Some points, one per row:
np.array([0.002, 0.395, -0.757, -1.036, -1.058, 0.112, -0.840, -0.786])
np.array([-0.101, -0.165, -0.722, 0.759, -0.136, 0.044, -0.709, 0.234])
np.array([-0.060, -0.112, 1.541, 0.851, 1.033, 1.086, 0.383, 0.409])
np.array([-0.044, -0.079, 0.976, 0.924, -0.873, -1.009, -0.733, 0.395])
np.array([2.281, -0.069, -0.670, -1.012, -0.989, -0.951, -0.877, -0.783])
np.array([-0.114, -0.100, 0.581, 1.319, 1.260, 1.753, -0.037, -0.068])
np.array([-0.071, -0.139, -0.656, -1.088, -0.318, -0.966, -0.820, 1.594])
np.array([-0.043, -0.125, -0.758, -0.579, -0.521, -0.587, 0.407, -0.785])
np.array([-0.057, -0.057, 0.290, -1.060, 1.147, 0.108, 1.276, 1.651])
np.array([-0.096, -0.060, -0.770, -1.129, -1.038, -0.971, 1.180, -0.710])
np.array([-0.135, -0.021, -0.671, -1.027, -0.958, -1.168, -0.845, -0.728])
np.array([-0.050, -0.068, 0.429, 1.352, 1.959, 1.874, 2.089, 1.882])
np.array([-0.004, -0.081, 0.362, 0.394, -0.978, -1.093, -0.857, -0.813])
np.array([-0.074, -0.113, -0.661, -0.221, -0.949, -1.014, -0.782, -0.790])
np.array([-0.063, -0.080, -0.649, -1.110, -1.019, -1.051, -0.706, -0.785])
np.array([-0.020, -0.064, -0.743, -0.143, 2.291, 1.373, 0.470, 1.719])
Here are 16 more points, each followed by its number:
np.array([-0.089, -0.138, -0.695, -1.065, -0.984, -0.999, -0.814, -0.878]) 0
np.array([-0.035, 0.244, -0.659, -1.169, -0.967, -1.078, -0.755, -0.813]) 1
np.array([-0.086, -0.156, -0.601, -1.073, -1.041, -1.007, -0.821, -0.792]) 2
np.array([-0.104, -0.120, -0.038, -0.139, 0.565, 0.918, -0.738, -0.793]) 3
np.array([-0.135, -0.076, -0.645, -0.111, 0.703, -0.022, -0.127, 0.995]) 4
np.array([-0.125, -0.045, 0.043, 1.862, 0.538, 1.005, -0.830, -0.405]) 5
np.array([-0.097, -0.149, 0.307, 1.068, -0.288, -0.626, -0.758, -0.830]) 6
np.array([-0.115, -0.176, -0.770, -1.064, -0.979, -1.025, -0.786, -0.740]) 7
np.array([-0.066, -0.076, 0.340, 0.595, 1.768, 2.554, 1.392, 0.687]) 8
np.array([-0.057, -0.147, 3.023, 0.891, -0.986, -0.339, -0.807, -0.835]) 9
np.array([0.161, 0.039, 0.469, 1.451, 0.565, 0.481, -0.143, 0.746]) 10
np.array([-0.169, -0.116, 1.370, 1.278, -0.955, -0.442, -0.826, -0.807]) 11
np.array([-0.071, -0.063, 0.738, 2.257, -0.634, -0.150, -0.809, -0.065]) 12
np.array([-0.116, -0.043, -0.678, -0.991, -0.993, -1.142, -0.817, -0.885]) 13
np.array([-0.087, 1.128, 0.115, -0.754, -0.973, 0.908, -0.665, -0.794]) 14
np.array([-0.024, -0.175, 1.038, 1.134, -0.903, -0.217, -0.832, -0.712]) 15
Which two of these numbered points are nearest to each point below, ignoring the 3 directions in which the first points spread most? Their numbers follow each, nearest first.
np.array([-0.107, -0.084, -0.655, -1.006, -0.967, -0.901, -0.729, -0.828]) > 0 2
np.array([0.250, -0.740, 0.027, 1.122, 2.650, 1.810, 2.232, 0.828]) > 6 10
np.array([-0.013, 0.631, -0.735, -0.952, -0.919, -1.019, -0.799, -0.951]) > 1 13
np.array([-0.163, -0.030, -0.621, -1.022, -0.915, -1.052, -0.819, -0.729]) > 13 0
np.array([-0.109, -0.082, 1.770, 1.796, -0.912, -1.034, -0.683, -0.709]) > 11 15
np.array([-0.071, 3.526, -0.703, -1.098, -0.870, -1.095, -0.792, -0.857]) > 14 1
np.array([-0.105, -0.124, -0.661, -1.051, -0.916, -1.008, -0.731, -0.865]) > 0 13
np.array([-0.030, -0.161, -0.058, -0.944, -0.942, -0.874, 1.467, -0.733]) > 11 15
np.array([-0.101, -0.005, 2.334, 0.645, 0.436, 0.780, -0.026, 0.073]) > 9 11
np.array([-0.157, -0.026, -0.398, 0.137, 2.777, 1.732, 1.150, 1.816]) > 4 5
np.array([-0.038, -0.182, 0.981, 1.483, 0.498, 1.328, -0.558, -0.371]) > 8 2
np.array([-0.164, -0.165, -0.666, 0.358, 1.226, 0.573, 1.817, 1.344]) > 12 10
